In the rows, 128 means zero.
These are runs of 6 systems, one row a step. Runs of the same system follow the same rule from any start.
nedi, run 1, 10 rows:
[[ 73 156 145 181 138 173 126  89 130 100  49 125  98 124 134 135 138 120]
 [ 89 150 112 110 105  96 111 100  80 134 148  75 146  75 122 118 139 173]
 [169 119 138  68 116  98 119 201 124 130 160 118 179 132 117 120 142  90]
 [161 147 170 158 166 165 105 138 166 100 113 139 114 174 155 126  90  83]
 [131 129  96 163 140 143 136  61 110 141 127 118  91 104 161 131  77 192]
 [133 109  70  70  85 110 175 138 100 166 155 157 134 108  99 136 153 149]
 [121 137 157 139 119 150 118 164 169 111 123 166 132 180  79 139 189  64]
 [ 99 127 156 223 160 133  89  88 148  90  97  89 113 121 155 106 139 148]
 [110 115 107  87 122  55 168 120  80 140 119  83 145  57 157 112 104 192]
 [147 153 159  34 111 121 154 191 129 155 143 151 172 151  80 165 115  68]]
gido, run 2:
[[149 161 181 125 132 153 139 136  98 170 196 135 129  79  79 179  68 143]
 [168  78 138 195  75 200 117 150 121 154 135 155 118 137  62 142 101  92]
 [102  80  92 160  92 198 124 154 112  93  98 187  54 107 148 110 165 155]
 [ 21 106 120 124 132  85 119 119  93 149 179 163  88  90 144 112 151 187]
 [ 65  75 134 164 159  55 116  96 152 211 136 141 181 159 116 112 122  94]
 [142 112 116 149 191 142 111  74 194 144  23 141 164 156 180 137 168  96]
 [158 185 125  38 176 150  77  81 149 111 119 118 128 105 191 182 166 195]
 [159 157 150  36  96 113  70 121 124 158 229 106 147 178  89 179  66 136]
 [161 115 116 151  38 161 118 136 143  94 104 109 106 248  77 123  58  62]
 [112 153  58 147  63 153 162 130  95  16  54  92  56 124 156  77 161 169]]
gido, run 3:
[[157 134 148 144 122 112 168 173 160  70 127 143  96 178 129 102 120 101]
 [127 148 144 139 112 105 202 129 120  88  88 113  94  92 123 134 121 179]
 [125 135 123 115 115 108 175 145  78 170 143 111 165  58  94 132 120 134]
 [125 125 149 163 145 159 123 171 114 162 125 139 167 114 104 112 125  51]
 [144 112 165 180 157 176 101 147 153  95 100 146 103 103 150 128 161 131]
 [139  92 139 105 138 120 113 125 125 133 160 151  97  84 152 153 128 205]
 [108  96 123 111 122 115 133 114 117 198 168 164 124 148 109 146  68 126]
 [106 124 102 182 121 171 124  82 148 142  77 148 116 175 114 134 128  93]
 [110 137  83 121 123 145  96  93 130  99 103 125 108 112 152 125 206 173]
 [ 92 128 130  55 132  65  97 136 120 148 185 128 150 136 135 130 146 145]]
rize, run 4:
[[129  80 103 141  88 100 113 162 103 144 186 123 144 126 100  95 139 117]
 [ 87  99 112 144 143 118 138 164 129 131 137 173 107 161 154  84 120  90]
 [ 71 147 143 130 170  98 125  98 134 138 116 128 119 150 174 120  79 123]
 [153 126 115  92 166  91 141  81 144 168 108 111 160 116 160 146 106 162]
 [182 126 116  90 147 164 134 117 151 140  86 151 146 111 138 170 166 138]
 [138 150 158 130 104 190  79 128 138  85  97 116 110 122 109 164 162 136]
 [130 125 140 139  66 118  97 142 106  83 163  86 107 122  93 121 143 166]
 [113 107 101 119  78  85 162 172 110 126 180 146 116 152  91  94 131 117]
 [ 70 140 111 156 142 117 159 136 132 145 125 160 122 176 126  92 111  57]
 [ 97 158 120 157 183 100 141  87 123 140  94  91 143 125 179 101  88 116]]
sorum, run 5:
[[190  95  82 120 104 145 163 128 149 146 117 161 128 153 113 136 140 122]
 [ 80 171  86 110 120 170 130 119 102 123 125 160  91 126 132 128 156 130]
 [ 99 136 142 150 100 106 111 132  97 110 161  88 123  98 100 113 133 154]
 [161 104 134 136 131  87 160 173 128 127 130 112 164 114 120  96 134 103]
 [109 150 139 126 174 137 152 136 140 134  76 141 138 122 158 128 120  94]
 [120 136 153 140 147 148  98  87 128 143 109 113 128 115 142 154  92 148]
 [184 103 126 112 123 142 103 119 138 154 160 131 137 137 123 151 107 145]
 [132 127 111 112 120 151 122 143 144 122 152 175 100 162 121 133 151 120]
 [ 82 123 120 150 102 124 125 124 118 104 130 139  87 131 119 121 153 152]
 [111 110 111 134 106  79 155 133 104 132 135 100 138 101 118 104 127 148]]
sorum, run 6:
[[ 94 149 115 115 100 115 145 112 100 135  96 100 141 123 108 132 119 123]
 [149 152 120 133 118 127 114 131 109 130 122  80 166 124 119 114 113 101]
 [165 152 134 130 150 145 123 144 137 108 116 112 138 128 152 117 125 108]
 [148 149 151 130 145 143 136 124 140 106 122 133 100 123 144 145 113 150]
 [146 125 139 135 117 141 151 120 127 138 133 146 106 121 103 156 111 153]
 [131 120 110 139 106 154 143 136 112 149 140 153 115 120 101 131 135 125]
 [ 97 122 115 141 124 140 121 148 101 131 143 141 118 105 126 106 144 122]
 [105 110 144 136 139  99 123 151 111 131 145 120 137 108 141 104 120 126]
 [124 109 150 133 157  96 134 136 142 145 123 124 150 134 145 118 110 109]
 [127 123 132 129 157 128 114 104 152 149 104 139 140 146 150 140 118 120]]
rize, run 7:
[[ 96 121  77 158  97  82 159 118 100 112 109  91 127 135 129  73 127 127]
 [105 158 108  78 161  84 186 160 110 140 120 136 145 114 156  98 123 102]
 [149 165 166 120 187 129 141 135 155 150  95 127 176 142 138 142 113  67]
 [201 134 151 165 149 163 117 107 144 101  80  85 134 112 152 141  99 143]
 [189 135 129 112 102 161 144 135 101 110 154 123  96  77 120 154 114 192]
 [134 130 130 126  88 164 120 154 115 151 199 171 115 124  58 156 148 118]
 [ 80 109 113 212 107 148  91 127 123 132 159 142 113 155  97  89 148  89]
 [ 54 107 112 163 147  71 138 121 103 125 146 117 102 109 174  69 114 158]
 [ 97 107 138  66 181  53 170 136 129 187 133 157 158 112 163 133 108 136]
 [150 101 152 104 177 149 114 110 174 178  49 158 181 151 153 173 123  80]]
nedi, run 8 (10 x 18):
[[132 109 127 148 146 143  72 101 141 146 204 154  98 144 143 134 120 162]
 [131  45  99 138 111  97 149 131 144 142 138 170  99 141 148 111 128 163]
 [ 70 115 127 124 103  99 178 130 142 125  83 162 106 168 101 133 139 110]
 [ 79 154 145 165 117 115 114  99 133 135  95  90 157 143  85 128 151  92]
 [136 134 114 134 149 111 101 125 107 128 100  64 185  89 153  97 144 116]
 [159 160 128  49 164 116 123 154 119 125 127 110 159 108 179 128 115 125]
 [182 149 151  81 139 164  98 119 152 134 152 145 120 153 133 176  91 131]
 [169  88 103 156  99 185  99 103 133 126 133 153  82 140 132 145 103 163]
 [102 105  73 139  74 129 164 132 106 106 128 155  72 127 123 106 143 167]
 [ 85 150 129 138  89  81 168 144 136 105 144 135 115 158  70 112 174 109]]
rore, run 9, 10 rows:
[[116 177 183 205 166 123 178 119 148  88 152 136  70 120 113 125 110 148]
 [205 119 153 167 152 120 168 167 111 151 179 116 161  56 101 116 118 130]
 [140  96 139 124 162 180 149 187 128 164  96 193 153  88 123 143 161  76]
 [ 78 126 183 176 167 192  77 115 137 122  95 158  98  97 144 159 151 140]
 [129 108 149 144 140 134  67 117  79 143 156  78 142  56 159 124  90 176]
 [103  91  95  55 137 113 110 145  88 205 133 135 181 103 159 127 102 105]
 [ 51 119 105 113 141 134  96  63 160 172  86 168 127 181 137 152 147 112]
 [123 155  86 166 132 111  90  35 140 109 127  71 114 141 153 113 147 187]
 [184 156  76  49 123  74 133 140 105 121 158  73 176 117 153 106 146 143]
 [131 131 132  40 100 112 134 149 175 127  97 165 149 205  97 167 173  86]]
rore, run 10, 10 rows:
[[131 156 149  99 113 151  72 186  97  94 173 105 119 155 143 105  71  81]
 [127  87 150 109 133 111 128 146 140 150 172 174  99 183 141 130  45 118]
 [122 100 106 168 138 123 188  86 139 159 140 182  75 135 131 134  91 171]
 [121 156  93 163 145 114 192 103 105 144 150 137 120  67 106 114 169 166]
 [127 140 135 133 148 108 132 157 129 141 139 127 180  90  98 116 216 100]
 [130  99 171 148 152 141  79 152 165 104  71 124 161 133 141 131 181  90]
 [144 126 166 128 138 159  83 124 125  88  72  81 124 112 183 140  83 146]
 [140 149 131  61 110 146 117 128  82 159 146 105 136 111 139 154  40 136]
 [103 114  96  99  98 153 117 105 116 193 167 182 117 176  92 152  92 112]
 [ 85 113  74 175 122 127 120  79 140 131 160 169  74 162 135 104 155 159]]
rodi, run 11 (10 x 18):
[[108 149  62 158 141 119 144  98 130 157 147 141 142 169 124  88 139  81]
 [152 170 124 190 172 131 135 100 156 139 156 128 151 133 105 115 169  99]
 [187 147 161 155 168 130 161 125 152 122 130 124 134  81 115 151 155 160]
 [161 134 161  90 122 149 169 142 133 112  82 142 114  84 120 177 132 169]
 [119 112 144  85  64 161 115 148 112  99  74 128 105 135 113 164 115 139]
 [107 107 110 109  62 125  80 151  98  93 135 104 107 167 129 102 108 123]
 [ 96 127 102 126 120  86 115 149 110 126 193 126 120 175 142  72  96 105]
 [ 98 134 127 175 180  94 155 125 139 171 173 152 138 147 132  93 104  84]
 [138 138 144 206 191 137 158 104 138 165 115 130 156  80 128 120 134 110]
 [167 158 135 139 159 167 148 119 114 137  97 113 150  34 130 156 165 156]]
rodi, run 12:
[[106 132 140 113 109 134 105 181 119  79  88 107 138 128 129 109 169  93]
 [135 132 154  93 123  89  90 167 112 118 157  79 161 135 135 111 100 106]
 [150 110 124 100 144 112 128 132 118 177 164 137 148 140 147 123  60 112]
 [121 135 105 154 158 168 132  88 127 168 115 155 118 143 148 130  84 110]
 [115 159 110 177 135 163 117  75 117 128 130 118 107 105 119 134 143 157]
 [124 131 125 123 129 121 131 122 124 122 157 146 109  92 113 141 187 178]
 [108 100 161  96 138 112 131 156 155 114 105 164 120 130 132 149 176 137]
 [116 102 160 122 118 101 108 140 144 103  66  98 149 145 140 125 123 116]
 [146 122  95 107 106  92 130 126 102 132 122  71 162 131 137 103 100 122]
 [152 152  80  96 130 135 142 125 120 173 163 145 146 154 119 122 106  92]]

Which system made each run below?
run 13:
[[180  91 149 125 141 121 109 115 175 157 126 145 157 156 116 160 135 124]
 [176 119 112 135 134 139 136 102 151  96  78 112 114 143 170 128 109 155]]
 : rodi
run 14, 2 rows:
[[ 99 163 178 101 117  99 142 136 153  93 141 139  86 206 116 144  70 116]
 [147 110 120 207 101 126 133  73 131 156 130  95 134 157  82 128  71 120]]
 : nedi
run 15, 2 rows:
[[111  87 160 154 143  81 153 108 168 129 125 158 106 126 122 145 151 180]
 [110  95 126 143 124  94 174 129 143 110  49 127 132 112 134 122 165 140]]
 : rodi
run 16:
[[196 168 121  63 163 150  96 118 156 127 150 124 140 188 174 142  79 102]
 [204 127  85 130 128 183 114  61 157 133 128 145  89 164 152 159  97 172]]
 : nedi
run 17:
[[227 131 121 110 111 177 108 125 125 163 141 112 177 100  84 171 140 123]
 [151 129 135  80  92 204 100 190 116 110 151 175  94 144 113 152 120 102]]
 : gido
run 18, 2 rows:
[[ 85  51 122 130  76  76 147 151 123 165 141 154 135 144  79 119 141 124]
 [ 67 120 143 173 132 115 132 150 142 123  77 129 151 167 116  94 144  48]]
 : nedi
run 19, 2 rows:
[[133 137  89 122  95 131 136 119  77 143 168 109 118  84 111 119 122 167]
 [101 128 116  97 136 152 128 157 128 150 157 201 105 133 118 139 158 114]]
 : rodi
run 20, 2 rows:
[[129 105 145  94 154 103  95 166 125 121 149 128 135 130 173 106 113 123]
 [136 129 149 146 153 110 133 115 144 125 133 124 112 148 154 121  73 127]]
 : gido
run 21:
[[147 111 160 123 158 206 110 150 125 115  33 150 120  88 182 159 104 120]
 [142 116 154  82 109 174  96 125  97 146 158 142  79 114 156 170  22 175]]
 : sorum
run 22:
[[143 138 136  95 152 119 178 145 118 158 115 138 155  82 122 144 133 129]
 [131 146 168 114 157 171 110 143 138 144 132 158 137 113 117 168 140 107]]
 : nedi
run 23, 2 rows:
[[171  56 121 155 156 125  96 127 160 174 140 152 162 153 145 121 121 101]
 [128 126 100 126 168 156 144 100 139 121  70 156  98 108 195 129 131 162]]
 : rore
run 24:
[[120  89  86 171 129  97 101 119 135  96  82  90 142 144 171  62 165 120]
 [111 171 111  68 141  62 168 122 125 102  87  87 143 134 162 116 126 138]]
 : nedi
run 25, 2 rows:
[[163 137 133 137 131 172 116 143 127 115 130 135 110 153 145 122  76 103]
 [146 159 114 141 126 148 116  95 115 128 173 124  98 139 126 132  84 152]]
 : rize
run 26 (2 x 18):
[[168 116 116 121 138 136 139 147 117 126 167 144 104 113 156 116  98 146]
 [119 115 140 101 138 120 160 148 129 155 145 177 114 108 115 147 138 141]]
 : rore
